Named moves (each a turn or a mirror), then the moves between two rows, first move first; the first pair answered:
k76 (before -> after):
-1.36  -1.69  0.13  1.17  -0.16  0.75  0.70  -1.69  0.48  -0.11  0.70  0.94  0.13  -0.59  -1.18  -0.79  -0.21  -0.28  0.16  -1.60  0.41  -0.91  -0.17  -0.20  -1.85  -1.18  -0.59  -0.05  0.83  -0.56  0.65  0.39  0.23  0.25  0.05  0.76  1.71  ->  -1.15  -1.95  0.13  0.69  0.96  -0.56  1.20  -1.28  0.05  0.25  1.60  1.24  -0.39  0.68  0.49  0.64  0.69  -0.17  0.21  -1.59  -0.25  -0.64  -0.23  -0.28  -1.74  -1.50  -0.64  -0.15  0.13  -0.97  0.84  -0.24  0.05  0.87  -0.75  -0.20  1.53
-1.36  0.96  -0.39  0.37  1.51  0.32  -0.47  -1.49  1.67  1.64  -0.35  -1.15  -0.07  -1.65  0.17  -1.50  1.70  -0.87  0.06  -0.39  -0.21  2.27  0.78  1.24  0.80  -0.12  0.20  0.28  -0.47  1.58  -0.16  0.40  0.62  0.01  1.11  -1.10  0.04  ->  -1.20  0.79  -0.58  0.18  1.93  0.04  -0.34  -1.32  1.46  1.78  -0.02  -1.07  -0.40  -1.46  0.62  -1.13  2.10  -0.87  0.03  -0.42  -0.37  2.41  0.92  1.24  0.98  -0.03  0.18  0.39  -0.76  1.41  -0.05  0.04  0.74  0.43  0.66  -1.46  -0.03
-0.39  -1.14  0.66  -1.56  1.77  2.11  -0.91  -1.60  1.72  0.98  -0.86  -0.30  -0.19  0.56  -0.37  1.79  1.18  1.57  -1.97  1.51  0.68  1.76  -1.42  -0.66  -0.73  -1.79  -0.69  -0.39  0.45  0.14  -1.42  0.79  1.01  0.42  0.43  -0.65  -1.29  ->  -0.67  -1.20  0.79  -1.42  1.45  2.38  -1.01  -1.72  1.85  0.86  -1.10  -0.31  0.18  0.32  -0.76  1.41  1.10  1.46  -1.90  1.43  0.65  1.63  -1.32  -0.74  -0.79  -1.87  -0.76  -0.48  0.67  0.00  -1.58  1.07  0.91  0.34  0.61  -0.50  -1.43
k632 (before -> after):
-3.68  -0.09  -1.07  3.11  -1.54  0.20  1.72  -1.64  -0.49  -2.12  1.03  1.40  0.21  -0.06  -0.44  -1.42  -3.94  -1.68  1.01  -2.03  1.25  -0.95  -0.80  -1.32  -2.92  1.62  0.53  -1.41  -1.59  -1.82  -0.22  -0.03  -1.28  -0.56  0.84  1.50  2.24  ->  -2.63  3.48  -2.78  1.48  -1.86  0.04  -1.27  2.73  0.07  0.27  -0.96  -0.10  -0.62  0.20  0.55  -2.54  -4.29  -0.08  0.42  0.83  1.24  -0.91  2.56  1.54  0.80  3.37  1.33  0.02  -1.96  0.61  -1.34  -0.24  -0.53  -0.35  -0.67  -0.50  -0.63
1.91  -0.32  1.61  -1.12  -0.54  1.30  -0.68  1.21  -1.73  0.59  -0.29  1.12  0.08  -0.40  0.73  -1.13  -0.22  -0.22  -0.31  1.34  -0.39  0.44  0.39  -0.58  2.44  -0.89  1.04  -1.27  -1.09  0.23  0.49  0.65  -0.45  2.02  1.28  -0.95  -0.02  ->  1.89  -1.32  1.90  -0.77  -0.34  1.14  0.25  0.05  -2.15  0.04  0.29  1.55  0.37  -0.05  1.03  -0.49  0.06  -0.57  -0.23  0.54  -0.48  0.48  -0.01  -1.30  1.70  -1.41  1.01  -1.57  -1.29  -0.35  0.72  0.46  -0.64  1.90  1.47  -0.66  0.73
-0.09  1.76  1.04  0.94  1.78  1.32  -2.14  -0.66  1.70  -2.09  -2.15  1.29  -0.44  0.35  0.01  -0.18  -0.31  -0.13  -0.04  1.51  1.19  -1.24  1.04  -0.17  -2.36  -0.99  -1.01  -2.04  2.05  -2.41  0.28  0.47  2.52  -1.37  1.09  0.10  1.32  ->  0.56  2.54  0.52  -0.27  2.46  0.04  -2.56  1.12  1.36  -1.16  -2.36  0.70  -1.02  1.52  1.72  0.47  0.20  0.43  0.05  2.19  0.75  -1.15  2.09  0.56  -1.12  -0.67  -0.87  -1.68  1.26  -1.84  -0.29  -0.23  2.54  -0.83  0.01  -1.34  0.09
k34 (before -> after):
1.70  2.84  -0.25  -0.85  -1.55  -0.67  -1.98  2.48  0.07  1.14  -1.23  -1.58  -0.11  -0.08  -1.05  -0.99  -1.04  0.40  -0.03  2.45  0.27  0.97  2.24  2.05  2.83  1.51  -0.42  0.86  0.26  1.18  -0.52  0.91  0.82  0.84  0.62  -1.19  -1.25  ->  3.46  1.20  2.55  -0.32  -2.44  -1.83  0.47  1.59  -2.67  -0.13  -0.47  -1.01  1.53  1.25  -0.11  -0.02  -0.64  -1.69  1.12  0.74  -1.45  0.36  1.59  -0.04  2.77  -0.93  -1.52  0.05  -0.77  -0.20  -0.44  -0.15  -0.51  0.44  1.48  -0.98  0.34
-0.24  -1.25  2.25  1.58  0.56  0.69  0.62  -0.87  0.35  -0.20  -0.23  -0.10  0.53  0.87  0.87  1.60  0.75  -0.03  0.12  -0.37  -0.76  1.81  -1.83  -0.99  -0.75  -1.78  -0.06  0.02  -0.38  -0.98  0.19  -1.39  -1.40  2.06  1.02  -1.48  2.01  ->  -1.63  0.16  -0.07  1.11  1.32  1.78  -1.55  -0.02  2.69  0.57  -0.69  -0.49  -0.78  -0.23  0.11  0.87  0.47  1.61  -0.88  1.21  0.72  2.38  -1.25  0.86  -0.66  0.41  0.95  0.72  0.19  0.38  0.02  -0.48  0.02  2.32  0.17  -1.75  0.54
0.00  -0.84  -0.05  1.30  -1.66  0.30  1.74  -1.14  -0.49  -0.53  1.14  0.21  2.68  0.73  -1.08  -0.49  -1.69  -1.45  0.43  -0.28  0.53  -1.17  0.08  -2.33  -1.82  -0.29  0.02  -1.28  0.55  -0.35  -0.11  -1.16  -0.07  -2.04  -0.13  1.92  1.45  ->  -1.34  0.68  -2.31  0.90  -0.88  1.15  -0.25  -0.21  1.66  0.30  0.52  -0.16  1.11  -0.22  -1.84  -1.30  -2.04  0.14  -0.53  1.00  1.90  -0.64  0.65  -0.43  -1.66  1.49  1.05  -0.66  1.20  0.78  -0.14  -0.30  1.06  -1.84  -0.97  1.86  -0.05
k782 (before -> after):
1.06  0.11  1.10  0.74  1.51  -1.22  0.92  -1.81  1.37  0.63  -0.09  2.77  -1.74  1.22  0.23  2.33  2.71  -0.54  0.63  0.85  -1.10  0.81  -2.20  2.27  -1.07  0.53  -0.36  -0.54  -1.26  -1.89  0.88  -1.34  1.00  2.23  -1.66  -1.24  -0.14  ->  2.97  1.98  1.51  0.60  -0.65  -2.18  0.53  0.99  -0.74  0.29  -1.24  1.29  -0.22  2.23  0.75  1.17  1.39  -1.55  1.23  1.71  -1.80  -0.55  0.27  1.78  1.42  0.27  -1.18  -0.13  -1.95  -0.94  -0.67  -2.01  0.11  0.56  -1.80  -1.82  -0.94
-0.69  0.06  -1.36  -0.11  1.36  -1.19  -0.17  0.65  0.56  0.82  0.86  -0.28  -1.13  0.98  0.61  1.00  1.00  0.91  -0.09  0.08  -0.02  0.80  0.12  0.03  -0.71  0.96  0.07  0.28  -0.65  -0.09  0.29  -0.54  -0.12  0.19  -1.36  -1.12  -1.01  ->  -0.12  0.59  -1.42  0.01  0.60  -1.60  -0.05  1.36  -0.27  0.39  0.35  -0.80  -0.54  1.49  0.78  0.64  0.43  0.50  0.30  0.56  -0.01  0.17  1.09  -0.47  -0.01  0.96  -0.11  0.04  -0.89  0.24  -0.04  -0.60  -0.65  -0.65  -1.56  -1.00  -1.39
0.75  -0.87  0.83  -0.94  0.96  -2.97  1.41  0.83  -1.08  0.81  1.69  1.65  -0.46  2.27  1.99  1.49  0.07  -1.10  -0.08  -0.81  -0.98  -0.46  -1.41  -1.00  1.78  -1.73  -0.81  1.63  -1.33  -0.18  -0.97  -0.86  -0.09  0.06  -0.54  -1.08  -0.42  ->  0.19  -1.14  0.31  -0.24  0.81  -2.93  2.04  0.34  -1.38  -0.07  2.21  1.70  -0.20  2.56  1.61  1.32  -0.49  -1.42  -0.11  -1.09  -0.40  -0.84  -1.72  -1.75  0.88  -1.84  -1.21  1.13  -1.10  -0.42  -1.09  -1.05  -0.37  -0.97  -0.66  -0.09  -0.03
k696 (before -> after):
-0.26  -0.15  -1.40  -0.83  1.99  -2.46  0.30  1.65  -0.91  0.40  1.03  -0.15  -1.48  2.39  3.97  1.28  1.31  1.27  -0.40  0.54  -0.99  0.08  -0.84  -0.55  0.22  0.64  -0.08  -0.32  -0.81  -0.34  -0.45  -1.52  -0.68  -0.95  -2.88  -0.59  -1.08  ->  0.72  0.35  -0.79  -0.80  1.05  -2.43  0.14  2.28  -1.64  0.29  0.55  -0.53  -0.66  2.50  4.07  0.97  1.13  0.86  -0.19  0.67  -1.47  -0.49  -0.40  -0.60  1.15  0.39  -0.35  -0.38  -0.81  -0.20  -0.85  -1.72  -0.94  -1.27  -2.48  -0.65  -1.07
-1.80  1.35  -0.88  0.12  0.18  -0.65  0.47  -0.67  0.41  0.00  0.54  -1.31  -0.25  0.25  -0.30  -0.58  0.06  -1.32  1.04  -0.99  1.04  0.60  -0.53  0.48  0.80  -0.88  3.34  -0.39  0.30  1.55  0.24  -0.17  -1.71  -0.99  -1.39  -0.44  -1.67  ->  -1.62  0.66  -0.19  -0.13  0.59  -0.50  0.96  -1.19  0.48  0.47  0.87  -0.83  -0.56  0.25  0.18  0.23  1.04  -1.35  0.98  -1.59  0.24  1.12  -1.43  0.60  0.64  -1.34  3.19  -0.28  0.08  1.16  0.75  -0.28  -1.74  0.14  -1.28  -0.90  -1.43
1.16  -1.05  -0.41  -2.99  -2.84  2.61  -1.88  -1.28  0.39  1.47  -1.39  -0.97  0.42  -3.30  -0.77  -1.78  -1.60  0.16  -1.22  0.22  1.06  1.65  1.24  -0.58  -0.50  3.10  1.05  -0.36  0.21  -0.78  -0.97  -0.05  2.36  -0.48  2.29  1.13  -1.28  ->  0.42  -2.06  -0.32  -3.31  -1.60  2.55  -1.58  -2.28  1.05  1.74  -0.62  -0.17  -0.47  -3.41  -0.52  -0.69  -0.52  0.51  -1.43  -0.34  0.97  2.45  0.02  -0.48  -1.62  2.95  1.26  -0.40  0.16  -1.62  -0.27  -0.03  2.73  0.50  2.10  1.00  -0.83
Pairs:
Between the rows of a pair lie 2 to 4 moves.
-1.07  -1.41  -0.17  0.24  0.97  1.43  0.83  -2.91  0.50  -0.78  0.29  2.27  -0.71  -0.99  -2.40  0.71  -0.20  0.36  -0.30  -1.51  0.59  0.44  -2.56  -0.57  -2.53  -0.08  0.39  0.33  1.08  -1.16  0.88  1.08  0.00  0.48  0.79  1.69  1.39  ->  1.69  -1.04  1.52  -0.35  0.33  -1.37  2.59  -0.64  -2.84  -1.16  0.51  1.36  0.58  1.71  0.67  1.86  -0.10  -1.24  0.84  -1.61  -1.41  -0.51  -0.79  -2.08  -0.49  -1.55  -0.84  -0.05  -0.71  -1.39  -0.10  -0.71  -1.53  -0.37  0.07  0.43  0.97
k632 then k76 then k34 then k782
-0.72  -1.54  0.63  1.43  -0.14  0.90  0.88  -2.03  0.38  -2.05  0.93  0.13  0.91  0.14  -0.62  0.04  -0.99  -0.13  -0.42  -1.18  0.24  0.46  -2.00  -1.49  -2.00  -0.79  0.63  -0.84  1.46  -0.54  0.55  0.44  0.12  -0.96  1.08  0.74  1.09  ->  0.96  -1.04  1.24  -0.91  0.98  -0.74  0.40  0.06  -0.60  -0.12  0.88  0.04  -0.24  1.55  2.64  2.01  1.10  0.48  -0.38  -0.93  -1.87  1.30  -1.09  -0.09  0.45  -1.17  0.67  -0.15  0.18  -0.47  0.09  -0.86  0.18  1.14  -0.18  -2.22  -0.23
k34 then k632 then k696 then k34
-0.39  -1.06  -0.66  0.14  -1.18  1.28  -0.83  -0.54  1.57  0.61  -1.69  0.69  -0.70  -2.42  -1.66  -1.22  1.35  0.71  -0.15  -0.20  1.09  1.06  -1.45  0.20  -0.37  1.33  0.84  1.08  -0.04  -0.32  -0.72  -0.17  0.61  1.43  1.08  0.93  0.86  ->  -1.24  -1.13  -2.42  -0.20  0.53  -0.53  -0.25  0.51  1.68  0.79  -0.49  0.64  -1.91  -0.72  0.62  0.39  1.98  1.31  -0.27  0.28  1.26  1.24  -0.90  0.32  -0.97  1.83  0.85  1.00  -0.65  -0.67  -0.93  -1.10  0.73  0.90  -0.85  0.37  -0.11
k76 then k696 then k696 then k696
1.84  1.10  -1.06  0.52  -1.12  -3.61  1.12  1.03  -2.76  -0.64  0.93  0.00  0.12  2.85  1.70  0.53  0.25  -0.96  -0.34  0.40  -0.97  -1.04  2.41  -2.03  0.82  -1.29  -3.00  -1.01  -1.57  -1.09  1.60  -1.98  -1.15  -1.27  -0.82  -0.31  -0.99  ->  2.31  2.88  -1.09  0.68  -2.94  -1.75  -0.59  1.93  -2.11  -0.38  -0.91  -0.52  0.88  1.27  -0.48  -1.90  -1.32  -0.94  -0.59  1.09  -0.10  -1.47  3.51  -1.15  2.04  -0.62  -2.96  -0.48  -0.67  0.10  1.20  -1.05  -0.83  -1.70  0.24  0.13  -1.36
k632 then k632 then k34
0.02  -1.75  0.47  -0.60  1.10  -1.44  1.20  -0.47  -0.69  0.06  1.24  0.58  -0.75  0.84  1.81  2.22  1.27  0.30  -0.57  -1.14  -1.14  0.63  -0.95  -0.49  -0.77  -0.14  -0.40  -0.26  -1.13  -1.15  0.18  -1.03  -0.41  0.95  -0.73  -0.03  0.15  ->  0.89  -1.28  1.38  0.14  -0.90  -1.28  1.62  0.08  -2.03  -0.82  0.52  -0.13  0.96  0.77  0.92  1.15  -0.07  -0.87  -0.10  -1.04  -1.27  -0.44  0.05  -1.65  0.08  -0.83  -0.92  -0.42  -1.10  -0.76  -0.11  -1.26  -1.18  -0.40  -0.12  0.70  0.58
k696 then k632 then k76
0.73  -1.85  1.74  -0.13  0.21  -0.93  1.58  -1.65  -1.21  -1.12  0.83  0.74  0.87  1.02  1.59  1.63  0.65  -1.09  0.87  -1.85  -1.29  0.10  -1.36  -1.33  -0.59  -1.80  -0.24  -0.70  -0.98  -1.34  0.75  -0.48  -0.67  0.45  0.29  -0.23  1.34  ->  -2.14  0.66  -2.35  0.70  -0.02  0.91  -0.89  -0.30  1.67  -1.22  -0.04  -0.19  0.15  -0.66  -1.13  -1.33  -2.00  0.53  -0.40  0.63  2.39  -0.36  0.27  0.04  -1.49  1.50  1.18  -0.41  0.85  0.64  0.17  0.93  0.34  -1.72  -0.51  1.31  -0.44
k696 then k34 then k782
-1.24  0.69  -2.74  -0.06  1.79  -2.03  0.53  1.95  -0.15  -0.86  1.85  -0.72  -0.97  1.84  2.52  0.99  0.06  0.24  -0.24  0.91  1.07  -0.79  1.11  -0.90  -0.94  1.50  -0.23  -0.68  -0.36  -0.21  -0.71  -1.02  -0.12  -1.79  -2.65  0.10  -0.85  ->  -0.01  -0.47  -0.60  0.86  0.14  -1.91  2.08  0.56  -1.92  -2.24  1.79  -0.51  0.82  1.85  1.79  0.79  -0.52  -1.63  0.63  -0.43  0.31  -1.65  0.61  -2.65  -1.04  -0.23  -1.21  -1.28  -0.53  -1.01  -0.65  -1.23  -1.17  -2.13  -1.18  0.90  0.78
k76 then k34 then k76
-0.21  -1.46  0.58  -0.05  1.22  1.11  0.81  2.92  4.19  3.61  0.37  -0.19  -0.93  -2.19  -1.57  -3.46  3.32  1.29  -2.82  0.93  1.04  1.17  -1.27  3.90  0.18  -0.69  0.09  0.10  1.71  0.99  0.29  1.43  0.30  1.01  1.39  -1.55  -3.33  ->  0.54  -4.33  2.85  0.64  1.75  -0.84  4.34  0.76  1.57  1.77  2.50  0.96  0.04  -0.35  0.53  -1.07  4.53  -0.41  -1.65  -1.41  -0.86  0.92  -3.09  0.90  -1.63  -3.12  -1.08  -1.12  0.49  -1.23  0.91  0.15  -1.16  0.94  1.73  -1.16  -1.06
k696 then k696 then k76 then k632
